One turn sends every row of this set to another row. A few are shown first. Where does it send the rows asked after them?
z_257: -15 -12 40 28 40 14 10 -12 -2 -33 -30 21 61
z_817: -24 -49 32 24 40 12 14 -20 4 -56 -23 23 47
z_993: 20 -44 31 20 43 19 -3 -56 9 -16 7 20 37
z_767: -24 -25 28 14 51 20 1 -27 -4 -49 6 63 21
z_713: -27 1 35 35 57 21 -5 -31 8 -41 29 36 7
z_958: 10 -28 29 9 52 25 16 -25 34 -24 -4 7 9
z_393: -3 8 23 6 24 -12 -11 -39 -17 -24 -4 9 29
z_684: 10 -9 56 0 31 35 23 -23 7 -15 9 18 37
z_395: 9 7 47 9 30 -5 4 -38 -15 -44 21 16 44
z_528: -10 -19 29 37 1 18 -7 -9 6 -39 8 47 19
z_798: -20 -25 4 15 28 16 -29 -38 4 -57 12 2 50
z_586: -16 -15 17 16 16 18 -22 -26 13 -51 16 -10 55
z_549: 8 -17 29 19 48 -16 14 -26 22 -68 3 17 30
z_338: -5 -30 48 4 35 45 -2 -15 3 -30 -11 45 21
z_787: 17 -43 27 12 13 15 -18 -34 18 -36 3 29 7
z_859: -20 -8 40 19 48 6 19 -42 15 -3 12 23 40
z_316: -40 -18 6 18 37 9 17 -39 -2 -18 13 24 13
z_558: 6 -14 -4 23 53 27 6 -25 -10 -43 -23 -4 17
z_680: 4 -7 18 18 21 23 -11 -16 17 -57 12 -5 62
z_538: 8 -13 9 15 38 30 -11 -19 6 -66 5 13 68
z_517: -3 -26 -5 13 40 21 -21 -33 -1 -61 5 16 59
z_599: -16 -33 6 20 26 33 14 -25 -24 -41 -10 -5 19
z_382: -4 0 40 32 47 -3 -11 -14 28 -63 -5 4 15
z_84: -6 0 8 55 28 22 18 -16 2 -33 20 31 29
z_592: -24 -17 47 23 44 33 11 -31 22 -27 25 -2 9
z_369: -13 -18 47 25 54 33 -35 -36 -20 -48 -6 16 27
z_26: -8 -11 44 24 35 37 -13 -31 -27 -55 23 -3 17
z_165: 25 -14 22 -2 46 27 16 -19 7 -48 5 42 11
z_992: -4 -1 3 9 28 24 6 -19 -17 -26 6 43 3
z_559: 4 -21 27 54 60 32 9 -44 9 -29 24 20 41

z_316 turns into -> z_684
z_586 turns into -> z_538
Now these:
z_859 turns into -> z_338
z_369 turns into -> z_382
z_817 turns into -> z_26
z_993 turns into -> z_528

One turn sends every row of this set to another row. A few are shown first. Where does it send the rows asked after them?
z_866: 1 8 28 8 2 6 3 10 29 -14 -11 44 -2 18 27 7 -8 -9 -40 40 35 -10 15 -1 6
 37 34 -10
z_174: -19 -1 -2 2 0 15 0 3 21 -13 -4 24 -9 12 49 18 -24 -17 -40 46 -3 -5 -5 -1
 -9 11 33 -49
z_610: -25 22 -23 -3 5 28 -23 -7 7 -19 -8 2 -10 31 -21 11 -5 26 -32 9 25 1 10
 -19 -13 15 -1 -18
z_990: 8 12 0 15 -52 45 3 6 26 10 -13 21 -6 -5 13 -1 -14 30 -35 9 12 -20 3 -22
 -22 -39 38 -41
z_917: -1 11 -1 -20 -25 -7 -32 -5 20 12 -10 -1 -5 16 5 24 -23 33 -36 11 -8 24 5
 3 -14 17 26 -31
z_306: -49 5 -12 15 -6 21 3 -2 8 -17 -9 40 -8 29 -10 -3 -32 6 -3 16 46 -2 14
 -31 10 4 44 -13
z_699: 12 34 -2 7 -27 14 5 3 40 16 0 26 -5 15 7 -12 -9 3 -21 17 36 -25 30 -25
 12 36 9 -17
z_381: -23 10 3 26 -24 -11 -30 27 32 -18 -15 43 10 39 3 10 -37 11 -29 -5 -2 10
 16 -22 -18 -19 53 -20
z_22: -24 -8 -33 20 -12 18 -22 20 28 -18 -10 31 32 13 2 15 -13 8 -12 -9 27 14
 27 -15 -3 -4 46 6
z_565: 1 15 25 19 -14 -14 -2 38 18 -13 -7 31 -4 29 5 -24 -29 13 -47 5 18 -35 -5
 -10 -15 1 39 -26
z_989: -14 5 -21 12 3 25 -39 -6 18 -11 -1 16 15 -27 -20 17 -7 30 2 10 15 5 30
 -12 -17 10 29 -24
z_48: -15 21 15 20 -10 -7 -48 -1 24 -11 -6 27 -6 -2 -17 11 -31 33 -15 17 -12 0
 18 -18 -35 -5 36 -48
z_311: -19 -3 45 9 -28 64 -7 29 24 -17 -17 26 17 2 13 17 -4 3 -26 23 32 10 9
 -14 -19 1 27 -21
z_30: -28 -3 9 -3 -34 -14 -9 2 22 13 -13 39 -5 12 14 10 -50 14 -8 19 15 21 10
 -8 8 5 70 -25
z_519: -5 25 -31 0 -28 21 -2 -1 30 15 9 10 -13 7 31 2 -24 -10 -22 24 -2 -22 9
 -26 -1 11 6 -57
z_312: 12 26 32 5 -37 53 -1 17 31 8 2 25 -2 -13 -4 22 -5 24 -29 10 34 -6 12 -25
 -18 -16 25 -11
z_794: 0 25 26 4 22 11 -9 16 3 -1 13 28 -15 -16 9 6 -30 13 -20 30 18 -14 3 5
 -17 -13 34 -58
z_56: -24 -16 11 17 -42 56 -3 14 16 -13 -31 17 16 9 31 -5 -11 12 -32 22 11 -5
 1 -11 -25 -22 39 -51
z_59: -14 15 -14 -17 9 40 -2 25 17 9 -5 6 8 -28 18 16 -4 -7 2 7 12 10 21 -12 9
 8 24 -47
z_727: -14 2 -16 1 -26 16 9 47 30 1 -26 7 19 17 15 -14 0 -9 -25 -17 11 -10 11
 -27 10 21 31 -18

z_56 turns into -> z_311
z_989 turns into -> z_48
Now these:
z_917 turns into -> z_30
z_59 turns into -> z_794
z_866 turns into -> z_699

